One turn moves every row onto another: examples first, then more rows asked
naruk: [  3.5 -13.6 -19.5  -3.5  12.4  -1.0  -5.2 -17.2 -16.4  -5.8  10.2  -8.2
   2.5 -18.1  27.7  -1.8   1.0  -9.8  12.8  -3.6  17.4  28.2  -4.2 -21.6
   2.0  16.4]
tuf: [  6.8 -28.1 -14.1 -15.9  12.5  -3.7  -4.1 -30.3  16.9 -14.0   4.3  -6.7
   0.4  -2.2 -13.2  -1.4   7.9  -1.0  15.1   9.1 -20.1  29.9  -5.4  -6.8
  12.3  14.7]
deg: [ -2.9  -9.1 -11.5   5.1   6.1  -2.6   3.7 -13.3  -4.6 -11.6  23.4 -19.5
   1.6  -3.9  36.7   4.2   2.4  -9.6  19.0   0.0   2.1  27.1  -4.1 -16.7
   1.4   9.5]
rogo: [  0.5   9.1 -18.9  11.1  17.4  10.1  -4.6 -19.2  19.3 -15.9  12.2  -6.5
   9.2 -31.6  14.9  -5.8  12.9 -13.2  21.2  -2.8 -10.4  10.9   1.6  -2.8
  -3.9  -3.4]
gapo: [  2.3  -8.6  -4.7   4.8   0.1  -6.6  -0.8 -30.1  -4.1 -21.9   4.9 -17.2
  -2.0   2.0  15.0  -1.7 -11.5 -30.0   7.6  22.4   6.8  23.8  -0.5  -2.3
   8.7   8.0]
regen: [ 12.0   7.1 -19.7  -1.9  26.9  -4.1  -3.2 -21.3  14.3 -12.2   8.4 -19.7
   6.2  -3.1   0.4 -30.5 -13.7   9.2   3.2   1.1  -4.7   5.7   5.8 -16.0
  -6.1  10.1]
ped: [  0.9 -24.3 -14.2  -8.6   5.3   5.1  -6.8 -23.0  18.1 -10.1  10.8  -9.2
   2.9   5.0 -19.2   2.7   4.3   2.4  15.7  10.1 -23.8  31.7  -1.6  -0.8
   1.6   7.7]
tet: [  7.5 -24.3 -20.7 -18.1   9.5   4.3 -11.5 -24.3  15.7  -8.4   2.6   0.2
   5.6  -2.6 -21.9  -3.0   4.1   1.4  12.0   7.9 -12.1  35.4  -2.7  -2.3
   1.9  13.2]
mig: [  4.9 -12.4 -21.2  22.3  25.4   0.3  -8.8 -20.4  -8.7  -7.1   3.7  -6.6
   6.1 -13.7  -2.3 -13.0 -10.0  10.8  11.7  -6.3 -19.9  -1.3   2.4 -15.4
   5.4   9.1]
mev: [  6.5  -4.4 -29.5 -27.1  10.4   6.0  -2.8 -18.7  -2.9 -11.5  -2.9   1.7
   7.9  19.5  14.5  -3.1  -6.4   2.6  21.2   0.7  -8.3 -13.5  -2.6  -5.2
   9.4  19.7]
nilol: [  1.8  12.5 -17.4   3.7  21.8  14.5  -7.0 -21.6  18.4 -12.4   9.4 -12.5
   8.1 -31.2   7.0 -11.7  10.2 -12.4  14.2   1.7  -1.6  10.1   3.9  -7.1
 -11.3  -1.9]
sas: [ -5.7 -11.7  -7.5 -30.5  14.8  -1.2   4.2 -19.5 -12.9 -19.4   2.9 -21.9
  -3.1 -15.1  -0.1  14.5   2.5   1.2   1.2   7.1 -15.6   8.1   2.0   8.3
  10.8  13.0]
les: [  9.4  14.4 -12.8  -0.9  -5.8  -1.4   1.8  -6.0  19.0 -14.1  14.4  -0.2
   8.0  -8.1  19.9  -3.3  -7.7  20.0   1.8   4.5   3.9   3.8  -9.9  -5.3
   6.9  -4.9]
pud: [ 10.8   3.2 -33.4  10.5  16.8  -8.5  -2.2  -7.2  14.5 -12.6  14.2   4.9
  16.7  -4.5  13.6 -17.7 -11.1   9.5  18.7  -9.0 -19.4  16.6  -1.1   0.9
   4.8   2.3]
turar: [  3.0  -4.9 -32.7 -19.8   6.9  14.1  -8.9 -13.9  -7.2  -7.2  -2.0   3.3
  11.2  19.7   7.3   2.0  -8.9   5.0  20.0  -0.5  -8.2 -10.9   0.3  -1.2
   0.9  16.1]
pep: [  7.0  -2.1 -12.1  11.5  -1.2   0.3  -3.0 -13.1  -2.7 -10.7   4.6   7.7
   6.1 -21.4  14.2   6.9  -4.2  21.3   4.7  -0.1  -0.1  -4.2 -13.2 -10.2
  17.5  -1.4]
vil: [  1.2   3.3 -15.7  10.8  23.7  12.3  -8.3 -26.1   9.0 -13.1   5.3  -7.4
   6.5 -38.1   7.4  -6.7  13.2 -13.0  17.1  -2.6  -6.0   6.5   1.5 -10.0
  -2.3   0.0]
nife: [  0.5  -0.4 -19.9 -42.0  10.4  -0.7   1.8 -10.5  -4.1 -17.8   2.9 -11.0
   4.7 -13.4  -0.6   7.8  -2.3   1.6   0.3   4.3  -4.9  21.0   2.5  17.5
   1.6  10.8]
feper: [  7.1  -7.4 -17.9  -0.9  -1.0  -6.9  -7.3 -25.2  -5.7 -17.6  -0.9   1.7
   5.5  -5.0  14.2  -3.3 -12.3 -29.6   8.2  15.6  14.4  33.2  -3.8   4.9
   8.9   7.9]
dom: [  8.4   7.6  -6.9  -0.8   2.4   6.9  -5.2 -16.0   2.2  -9.2   2.7  -9.5
   3.0 -15.7   3.4  -4.5  -9.3  20.9  -7.8   8.0  13.9  -6.5  -7.0 -18.2
   1.3   0.9]
Rel: [  8.0  -3.2 -21.5 -16.7 -15.2   9.2 -13.5  -8.6  10.7   0.7  -7.7  -0.7
  16.0  -1.4   6.2 -11.6 -21.8 -11.8  11.8   8.7 -19.6   5.5  -0.6  12.4
  -9.8   6.3]
kes: [ -2.0 -10.3 -13.0  14.5  -5.5   4.4  -8.7 -21.7 -11.8 -14.4   3.3  -7.7
   5.0  -0.1   6.1   5.1 -14.4 -27.1   8.6  18.2   6.8  28.6   1.3   4.9
   1.1   3.0]
Keze: [  0.6  -4.5 -24.8 -18.9   7.8  11.5  -2.0 -17.9  -3.7 -11.2   1.4  -7.6
   5.8  24.8  11.4   3.1  -8.2   4.2  21.0   3.2 -14.7 -16.8   0.0  -5.0
   3.5  16.5]
divep: [ 13.4 -12.9 -12.6 -25.5  -2.1  -0.8 -10.0 -26.3   3.4  -3.6 -18.5  -5.2
   6.1 -13.4   8.3 -18.1 -17.2 -16.0   6.3  10.6 -14.9  -5.5  -4.8  -2.7
   6.3  17.3]
konos: [  2.8 -17.1  -6.9  -3.3 -11.0   3.1  -6.4 -19.6   3.2  -4.8  -5.6  -9.5
   6.1  -3.8  14.6  -3.0 -14.4 -13.0  16.6   9.8 -37.1  -8.1  -4.1   3.9
   8.8   8.3]
Rumiv: [ -8.3  -8.2 -17.2 -21.2   3.5   4.7   0.8  -5.7 -10.4 -15.4   8.9 -11.3
   5.4  -9.3  -1.1  22.0  -0.7   4.5   8.3   2.8 -20.9  17.8   2.8  22.2
   3.6   4.5]
korab: [ -1.8  -3.6 -18.1   1.2   4.0  10.2  -7.2  -7.7  -8.9  -3.4  20.2 -17.8
   6.7  -4.6  20.8  -0.1  -4.8  -6.8  11.5   1.7  16.8  32.3   1.3 -15.9
 -16.6   8.7]

turar moves to mev
nilol moves to vil
Now these:
Rel moves to divep
pud moves to regen
tuf moves to ped
dom moves to pep
gapo moves to kes
naruk moves to deg
nife moves to sas

